In the rows, zero is written as 100.
Rotation paths and how fast each direction turns (degrees per step)
Each turn is a multiple of 5 degrees from 10 to 175, or 0.
Each row of a path follows its step; steps can be skipped.
Path 1:
step 0: 87	88	96	87	78	110	126	114	87	112	102	95	99	101	101	112	86	96	105	117	116	94	97	86	118	111	111	94	88	116	122	106	93	104	88	104	89	101	85	110	94	98	85	83	106	102	109	101	90	92	99	119	86	86	98
step 1: 103	103	109	100	81	134	98	116	98	103	94	100	117	100	100	110	118	113	99	112	96	111	101	99	116	89	104	82	106	105	100	104	86	92	105	97	124	96	107	104	117	103	109	79	101	107	113	107	84	95	75	81	110	102	85
step 2: 110	98	81	95	108	110	99	114	106	101	95	115	99	117	98	109	86	118	126	85	112	98	109	104	114	86	106	93	95	100	101	75	124	99	95	103	118	103	104	111	98	105	95	106	91	105	105	106	101	125	93	75	83	85	100
step 3: 124	88	109	101	99	101	55	115	95	98	90	97	106	97	96	94	95	116	113	111	108	109	89	98	96	97	103	96	100	106	89	101	120	112	115	123	98	89	94	105	102	96	94	119	95	99	105	107	103	99	120	101	111	113	83
step 4: 98	95	99	95	102	88	88	106	94	120	109	85	82	95	74	92	77	110	92	122	98	112	94	85	86	84	93	104	99	89	96	104	105	107	73	88	106	95	88	105	87	71	89	107	106	103	91	101	107	104	100	92	98	90	105
step 5: 85	113	103	89	95	77	89	98	107	112	88	118	85	108	105	93	112	99	93	131	85	102	96	98	110	97	102	94	86	116	104	112	83	111	100	100	97	92	103	118	114	91	98	80	89	117	90	98	97	98	115	114	102	82	93
step 6: 97	87	102	96	97	112	116	120	93	90	91	112	107	107	83	108	100	98	113	113	112	86	93	97	116	109	104	114	112	96	117	88	89	119	98	85	99	103	98	99	108	94	90	71	118	92	93	102	86	93	97	97	104	66	98
step 7: 90	104	103	90	100	124	85	111	86	95	102	114	119	97	100	117	104	101	109	121	97	93	123	95	119	93	100	98	115	106	115	95	101	102	111	104	116	112	114	105	86	94	121	98	78	89	117	114	93	100	87	100	94	106	91
step 8: 119	92	110	91	100	113	93	88	102	96	84	96	112	126	90	115	90	116	98	80	105	106	97	103	118	80	97	106	88	100	111	92	116	99	95	109	120	107	78	105	106	92	86	114	84	101	99	121	110	96	91	94	89	98	110
step 9: 99	82	108	96	101	102	81	111	76	116	87	91	105	94	105	103	87	103	103	107	95	126	108	87	103	100	91	79	86	106	90	95	118	108	98	109	98	90	100	113	99	110	84	114	114	120	112	105	112	117	106	123	108	98	98
Directions:
105	104	100	99	102	105	100	101	96	97	96	99	96	99	99	95	104	105	96	94	103	99	101	104	105	99	97	101	107	106	102	98	112	101	101	98	101	100	98	100	97	98	105	106	101	103	102	106	100	105	99	100	103	101	101 -> 65
100	98	102	99	92	101	100	95	100	101	106	91	96	101	98	104	100	101	99	104	100	98	97	99	100	95	101	101	102	101	105	108	99	97	100	103	96	101	97	99	96	94	100	104	97	95	104	106	97	100	101	100	94	107	100 -> 95
103	102	93	100	100	111	104	99	101	100	101	100	97	100	101	102	109	101	105	103	100	102	101	101	103	99	97	97	105	98	108	101	98	94	101	97	96	99	105	100	100	101	95	96	99	99	94	96	102	98	105	99	101	97	96 -> 70
105	103	98	104	96	102	101	107	102	104	105	95	100	99	104	96	100	104	102	94	104	98	103	100	97	99	104	91	92	105	99	104	101	100	99	104	103	99	97	99	101	101	99	96	103	99	102	96	105	105	98	96	101	103	98 -> 40
Path 2:
step 0: 101	109	98	120	95	97	104	89	98	113	75	82	96	82	106	91	89	94	95	122	68	112	107	93	90	79	98	102	96	100	96	86	108	122	117	88	98	97	94	100	90	120	107	105	106	114	108	109	95	89	77	125	102	88	99
step 1: 102	125	104	103	87	101	96	112	105	95	108	93	84	96	95	89	94	89	94	82	75	117	107	94	106	86	97	106	107	111	113	134	74	114	103	91	95	111	110	119	89	85	89	94	102	125	103	95	104	93	98	110	92	103	81
step 2: 97	114	96	91	87	80	90	105	97	102	126	69	102	96	92	108	94	96	104	90	91	113	92	102	93	79	91	83	110	105	100	96	89	96	112	80	102	97	103	106	97	108	109	114	97	105	111	111	114	94	113	94	139	91	119
step 3: 108	92	95	81	120	112	117	100	95	108	106	84	92	99	102	77	94	73	90	85	88	95	80	102	110	114	102	108	95	109	89	117	103	94	119	97	124	81	106	94	87	95	90	103	100	121	111	102	116	96	120	82	110	96	104
step 4: 95	104	110	114	118	75	93	94	82	113	104	92	85	93	109	97	87	101	97	85	91	87	94	112	107	108	101	89	88	95	91	107	111	104	95	92	121	70	106	104	95	107	112	111	96	111	101	128	93	125	72	114	104	100	117
step 5: 88	91	87	103	91	79	93	92	106	79	74	91	86	90	109	86	89	86	72	90	94	96	116	91	103	115	74	104	106	104	76	116	101	121	100	97	112	100	103	100	95	122	95	94	100	112	110	84	98	108	94	108	98	95	89
step 6: 105	126	102	105	110	93	101	108	97	99	100	93	88	96	106	93	104	94	101	75	111	92	112	86	94	104	90	74	95	122	100	90	73	112	82	83	97	115	89	129	89	110	111	96	89	112	122	102	84	85	93	101	106	106	106
step 7: 100	114	100	104	107	101	118	101	102	83	101	86	75	90	104	101	88	86	97	111	87	96	98	106	99	104	86	98	118	94	95	77	112	92	119	106	76	113	99	108	74	101	97	118	95	118	132	92	105	95	115	95	118	95	100
step 8: 92	109	96	110	122	94	107	109	87	109	124	79	93	125	112	100	85	90	97	83	89	101	98	103	120	106	107	105	100	94	111	118	105	94	82	109	102	115	123	94	79	88	90	107	89	103	115	115	97	72	97	107	97	96	109
step 9: 95	109	108	74	102	94	88	106	96	71	106	84	102	95	117	127	97	109	85	96	88	103	94	105	108	111	83	117	103	102	83	106	105	112	83	115	107	91	106	90	99	104	107	116	93	107	109	115	108	112	94	105	109	77	126
Directions:
93	100	105	111	103	100	100	99	92	104	99	97	97	97	100	104	99	104	97	101	96	99	102	101	99	100	107	102	102	98	99	104	105	96	101	100	97	99	97	99	99	95	95	97	104	104	103	100	96	103	101	100	100	99	94 -> 100
101	98	100	101	102	100	101	100	100	93	100	97	98	104	99	95	94	103	101	100	89	96	105	96	110	96	100	98	97	99	105	98	102	101	98	99	101	102	104	95	102	95	102	101	102	96	98	97	101	105	95	104	101	104	100 -> 95
Path 3:
step 0: 81	120	101	99	95	98	96	102	102	127	102	91	99	102	117	101	104	90	87	103	104	83	125	106	111	96	104	108	73	116	116	114	117	114	98	107	115	87	91	93	105	113	77	136	89	109	88	99	108	93	90	88	99	93	98
step 1: 78	120	103	97	96	83	79	111	81	86	112	92	93	109	100	101	111	99	96	102	100	75	106	103	96	87	126	120	82	104	80	82	124	83	105	104	106	101	106	82	111	94	103	114	110	85	94	104	90	96	92	97	101	108	74
step 2: 103	113	82	98	69	81	107	115	87	83	101	86	87	95	102	128	90	97	92	99	118	98	95	101	103	96	113	94	71	90	103	97	124	102	98	93	106	124	96	93	93	108	105	96	87	90	87	88	87	99	88	101	67	92	109
step 3: 112	108	98	112	74	106	91	107	77	76	106	75	110	88	100	91	118	99	111	96	95	93	92	111	80	94	81	114	90	109	104	111	120	92	116	89	112	96	111	103	99	111	108	89	88	107	115	121	108	116	92	103	74	87	98
step 4: 78	111	93	112	94	88	112	89	109	96	78	92	100	102	80	93	113	109	100	110	98	114	112	88	96	81	73	99	84	110	111	96	112	105	94	85	115	109	124	86	93	105	115	79	111	111	119	95	91	121	93	102	87	115	105
step 5: 93	99	88	126	95	108	83	97	121	97	106	95	104	94	104	120	116	73	92	106	103	109	108	95	76	108	91	121	91	97	110	96	91	112	82	94	124	96	123	99	62	91	85	94	107	103	114	98	102	100	116	102	100	98	99
step 6: 96	94	100	106	110	115	98	79	102	102	99	96	94	114	118	94	113	99	102	89	106	114	115	96	76	111	99	88	92	79	87	99	101	97	98	99	100	105	129	100	83	110	84	101	119	96	102	92	90	117	75	63	104	96	79
step 7: 107	88	103	86	119	93	97	102	109	117	109	99	70	108	122	108	82	85	107	102	102	101	141	102	88	123	88	106	81	101	104	92	123	110	107	101	95	105	118	96	96	102	101	114	106	118	106	105	96	97	91	102	97	81	111
step 8: 78	102	113	100	96	115	89	101	111	89	107	79	75	119	109	82	99	103	87	112	95	97	114	113	87	102	115	111	69	106	70	98	101	97	94	113	80	91	99	99	108	102	93	112	81	99	120	100	113	101	86	99	100	98	116
step 9: 95	109	100	112	81	80	86	108	88	127	100	80	86	105	105	106	96	87	101	111	99	114	102	101	117	82	122	105	87	84	94	84	104	106	97	111	97	95	80	78	109	92	102	120	96	126	113	104	92	114	78	88	82	100	103
Directions:
99	95	95	99	98	100	90	100	98	100	99	101	98	101	104	107	102	104	108	99	101	103	98	102	105	102	97	100	99	98	96	104	107	98	102	98	97	105	99	99	101	103	95	94	104	98	99	96	102	96	101	101	105	96	98 -> 80
101	107	96	101	94	98	103	101	96	98	97	103	104	95	99	99	105	96	101	104	100	99	99	97	100	96	101	99	99	99	105	100	100	93	100	96	94	111	104	96	102	101	100	104	94	97	100	104	102	101	102	103	105	96	100 -> 40
99	94	97	97	96	99	103	95	103	103	99	107	96	105	104	93	99	92	102	101	99	98	101	102	100	105	99	103	92	99	97	102	95	98	95	103	96	99	94	98	100	98	101	101	100	105	99	104	97	102	99	98	106	98	96 -> 40
102	102	101	103	96	97	102	100	102	99	98	97	104	107	104	105	99	99	96	96	100	94	95	101	104	97	97	102	96	99	96	93	101	102	108	93	95	100	92	102	100	101	102	101	99	100	100	103	101	100	97	104	99	106	97 -> 45
95	98	102	99	101	95	98	102	96	99	102	97	102	100	107	96	102	105	101	101	95	97	98	93	102	96	99	102	108	98	96	101	97	103	100	97	101	101	102	95	102	100	106	101	103	104	98	102	100	107	95	93	103	97	96 -> 135
